The same turns and mirrors carry the whole set onto itself and the rows of a family onto each other. Which other rows belong to the same family as each row named below? List them in the order they appear above.
These 16 rows form 4 families of 4 rows each.
kan: [  7  16 -48  13   6 -30   7 -12  16   4  -7 -15  21  19 -22 -19   2   8
   5  12   3  15  -8  44  16  32 -33   7 -23  31  15  31 -11  18 -28 -39
  -1   1  10 -10 -22  -3   1 -30   6 -27 -37   8  17 -26  13  13]
gem: [ 20 -24 -22  -6  -2   8 -10 -19 -10  14 -47  13  18  23 -11 -12  11  26
  -5   2  -1 -37  -5 -17   6   7  22 -11  23  10  25  13 -15   0  18 -28
 -20 -23  -1 -19 -16   5  23  -3   5 -18  27 -27  30   0  37   1]
lisu: [ 11  -5 -38   0 -17  -5  14 -35  -2  37 -12  19 -12 -39 -29 -25  24  44
 -33 -12 -13 -36 -22  25  -3 -17 -30  27 -53  25  23  34 -23  27   8 -26
  10 -35  16  -4  -8 -12   3  18   2  14 -33   7  10 -19  -2   6]
mobef: [ 45 -20 -11  26  14 -30 -14  -7  19  -7 -18   4   4 -18  -2   5  28  20
   6  29 -20 -53   1  -1 -12  -8  -8  24 -11   1  24  10 -20   9  -8 -17
  -8   8 -12 -38 -29   2 -28  12 -17   9  42   9   6 -39  16  18]
Kilot: [  8  17 -46  19  12 -48  10 -36  11  12 -18 -20  21  14 -12 -15  10  18
  -4  -1  -1   7 -13  41  22  14 -24   3 -22  28  31  38  -8  24 -29 -45
 -25  -1  14  -6  -3 -17  -2 -21  -4 -16 -41   5  15 -35  27  -2]
zisup: [ 36  -9 -14  26  18 -18 -13  14  22 -12   0  -2   9 -21   2   6  15  14
 -14  31  -9 -43   4  11  -4 -12   4  28  -1  -4  28   6 -18  14  -9 -12
 -20  -7  -4 -42 -21   3 -26  12 -32  23  33  10  15 -26  30  29]
numud: [-11  -7 -37  -1 -18 -20   8 -24  14  33 -15  22 -10 -40 -29  -5  24  30
 -31 -21  -8 -29 -21  31  -7 -20 -14  23 -56  12  27  31 -28  20  -4 -18
  21 -28  24 -22  -7  -8  22   9 -15   8 -38   9  11   0  -3  15]
niro: [  0   3 -47  15  18 -32  13 -24  20  17  -9  -9   7  10 -18 -12  12  16
   0  11   2  13  -7  31  20  15 -24  -3 -21  40  16  30 -16  27 -25 -45
 -20  -5  23   0 -28  -5 -20 -37  10 -20 -40  15  13 -37  11   4]
dok: [  6   9 -27   4 -17  -1  13 -19  -1  33 -10   4 -18 -40 -32 -12  11  37
 -44 -10 -14 -31 -17  12  -6 -19 -21  25 -52  16  29  30 -17  18   3 -18
  18 -27   9 -12   5  -9  19  13  -7  10 -46   6  -3  -6   6   8]
pib: [ -5 -28 -10 -18   0  16  11  -6  -2  14 -47  18  31   6  -2  -1   0  13
  -1  22  -3 -31  -9 -15   1   1  14  -3  14  14  30  17  -7 -12  18 -28
 -10 -29   7 -25 -23   9  22   0  17 -14   8 -30  36   3  34  16]
rava: [ -3 -29 -24 -16 -16   6 -10  -2  -8  11 -32  18  40   7  -4 -10  17  29
 -12  20  -1 -26   0  -8   9   3  21  -3  21  14  28   4  -2  -5  27 -25
  -5 -33  -6 -25 -28  10  18   5   5 -21  17  -4  42   6  28  10]
zege: [ 45  -7 -18  35  24 -33   3   1  22 -10 -20  -4  10 -18   0   9  13  33
 -11  21  -5 -64  -9   0 -22  -7   6  41  -6  -1  30   9 -11   2  -6 -25
 -22   1  -9 -36 -28   6  -8  14 -28   8  33   4  22 -39  31  14]
simi: [  2   7 -58  14   6 -31  -2 -24  19  10 -10 -14  20  21 -17 -14  13  21
   0   3   8  24  -2  32  23   6 -19  13 -22  34  17  44 -12  13 -31 -33
 -12   8  14 -10 -16 -13 -13 -29   3  -6 -44  18  24 -14  16  20]
bodoz: [  7 -36 -19 -20  -6   9  -3 -18  -3  13 -39  21  20   5  -9  -3  20  38
 -11  23  -7 -31  -8 -24  13   7  12 -10  14  11  21   5   1  -8  14 -31
 -20 -19  -2 -22 -38   6  10   7  22 -13  10 -34  34  -5  36  12]
Mela: [  8   5 -43  12  -8  -8  16 -34   4  43 -28   9  -9 -36 -34 -12  11  36
 -33 -30  -8 -37 -28  18  -1 -11 -21  23 -51   9  10  28 -24  27   3 -35
  10 -38   4  -9 -15  -7  30   0 -14  12 -36  17   6  -8   3   5]
ritu: [ 46 -18  -8  39  19 -24 -10   8  14  -3 -13  -6   8 -14   3   6  12  34
  -5  40 -18 -46   3  20 -12 -10   1  44  -7 -11  23  20 -29   4  -5 -11
  -6   8  -6 -32 -19  -7 -17   5 -14   9  34   9  11 -23  24  21]

The rest of the family of kan: dok, pib, ritu
The rest of the family of lisu: mobef, niro, bodoz
The rest of the family of rava: zisup, numud, simi

The same turns and mirrors carry the whole set onto itself and the rows of a family onto each other. Which other rows belong to the same family as each row named below? List them in the order they appear above.
These 18 rows form 3 families of 6 rows each.
git: [ 16  15  38 -18  20  38 -24  -5   3  13  -1  -7 -25  23 -11  -3  28  -4
   2   4 -15  24 -17 -25 -10  31   4  38   5   7 -19  16   6 -19  30   3
 -40  16   7   8 -30 -17  50  23   4 -20  11   1 -20  34 -39]
sifu: [-22 -13  19  19  29 -23 -29   9 -26  28  31 -20 -38 -11  10 -16  43 -61
 -21  43  16  10   0  -9 -12  33  28   4   8  27 -35   7   9   6  22  -7
 -20  11  12   7 -20  10  11  -8  10 -31   8 -31 -42  -7 -11]
Dolat: [  2   0  30   8  -2   3 -24   6 -39  29 -37  -1 -24  -1 -17 -24  24  -2
   1  18   0  11  31  -1 -41  31  11   9  33  29 -28  49  19 -10  14  17
 -24  10   6   6 -31  -1  39  29  18 -23   6 -17 -27   3 -10]
lige: [ 34  20   3  -5  21  26 -21  21 -26  -1 -25   8  12 -31   9   3  15   6
 -30 -10 -15  -9  31  10   9   5  19  10   0  32   8  32   2   6   8   7
 -18  34   5  24  -7  11  15  19  34   2 -25  17 -13  -3  -5]
Dupup: [ -5  13   2  19  40  24 -22  -1  -2   9  17 -28 -26 -39  13  18  35 -35
 -14  36 -14  21 -32 -30   7  36  20   0  18  33 -11  37  19 -19  45  -2
   0  51  -3  17 -17  15  28  -3   7  -8  17  -6 -46  21 -22]
dumin: [ 18   1  29  -9  14  28 -32 -14   0  -1   2  -1 -22  29  -7  17  37 -16
   3  -1 -24  21 -18 -32 -15  14  19  14  10  -1 -10  28  -7 -24  20 -19
 -41  12  14  17 -30 -13  36  21 -16 -29  29  18 -15   8 -15]
pavi: [ -5  14  -2  22  26  11 -16   9 -14  12  10 -28 -28 -44   4  47  27 -56
   0  29 -19  19 -49 -17  11  21  24   7   2  20   0  27  26   2  48   1
   8  35   8  14  -7   1   3  17   2   3  12  -4 -56 -11   6]
Pusu: [ 16  14  -3  26  43  22 -31  15  -2  -4  21 -22 -17 -33   9  31  29 -39
 -27  30 -17  17 -28 -34  21   7  33  -3   4  27   7  37   0  -8  35 -19
 -11  37  -2  24  -9  26   6  -9   8  -4  13  10 -47  -6  -6]
Dav: [-21   4  15   9  21 -22  -9  17 -35  24  32 -21 -41 -17   8  18  20 -74
  -4  22  -1  12 -17  -2   3  21  30   3   0  14 -29   4  18  18  30 -11
 -12  11  25  10  -3   1 -17   8  -4 -21   4 -19 -51 -21  11]
folo: [ 17  37  13 -16  13  16  -2  25 -39  13 -20   3  -2 -36   2  18  -9 -19
  -7 -11 -18   3  23  17  22  14  26  21  -9  18  -2  21  28  23  22  18
 -18  30  17  30  10   4  -1  34  33   3 -31  -2 -38  -5  -8]
sab: [ 20 -10  11 -12  16  11 -28   3  -8   4  33 -10  -5  -7 -17 -17  -2 -20
 -14  37   9  -2  11 -10  28  32  14  34 -37  43   1  -7  18  14  -3   4
 -34  10  17   4   3  -3  23  17  25 -17 -29 -18 -25  16 -33]
Vutig: [ -7  10  27   8 -10   2 -18   8 -39  31 -41   5 -21   5 -23  17  20 -19
  21   7  -7  17   3   1 -36  26  12  15  18   5 -24  42  25  -3  23  14
 -13  -3  12  -5 -29 -16  26  45   3  -9  16  -9 -33 -21  13]
vazi: [ -1  -6   9  28  33 -18 -32  24 -21  11  32 -16 -21  -8   8   4  26 -60
 -31  42  11   4   7 -10   6   4  39  -9   5  22 -20  20  -2  11  10 -26
 -17  -1  11  12  -5  25  -7  -8  -1 -29   0 -21 -38 -27   2]
tisab: [ 30 -10  10 -11  14  20 -31  11  -8  -9  14  10  11   8 -11  -7   3 -11
 -16  13   2  -2  18   1  15  13  14  25 -33  25  10  -4  -2   7 -20 -11
 -34  -4  23  -4  -2  -1  16  22  17 -13 -25   2  -5   0  -8]
fivip: [ 13  25  11  -6  23  23 -18  23 -35  13 -15  -6  -1 -50   7  -7  18  -8
 -26  10  -3  -3  31   9  16  20  27  12   5  42   3  25  19   8  18  23
 -15  42   4  34  -3  13  24  11  44   4 -34   0 -40  15 -34]
val: [  6  27  36 -22   8  24  -5   1 -14  20  -6  -2 -30  22 -10  25  14 -18
  20 -16 -24  23 -24 -21 -14  27   6  34  -1  -6 -29  22  16 -10  41   1
 -35  11  17   4 -28 -24  22  38  -7 -12  24   8 -23   4  -7]
vozi: [ 19   7  11 -11   2  13 -23   8 -21   5   6   0   0  -8 -27  13 -12 -28
   8  17  -5   7   0   1  30  25  19  43 -47  23  13  -5  25  24   3   7
 -25   1  23   5   8  -9   5  41  26   1 -25 -12 -36  -6  -4]
nure: [ 11 -12  20  14   0  -2 -32   1 -34  19 -36   0 -19   5  -7   5  43 -13
  -6  10 -10   9  20  -6 -44   7  26  -8  38   7 -18  53   3 -11  14  -1
 -26   6   6  16 -29   0  35  25  -2 -31  19  -3 -18 -22   3]

The rest of the family of Dupup: git, sifu, Dolat, sab, fivip
The rest of the family of vozi: pavi, Dav, folo, Vutig, val

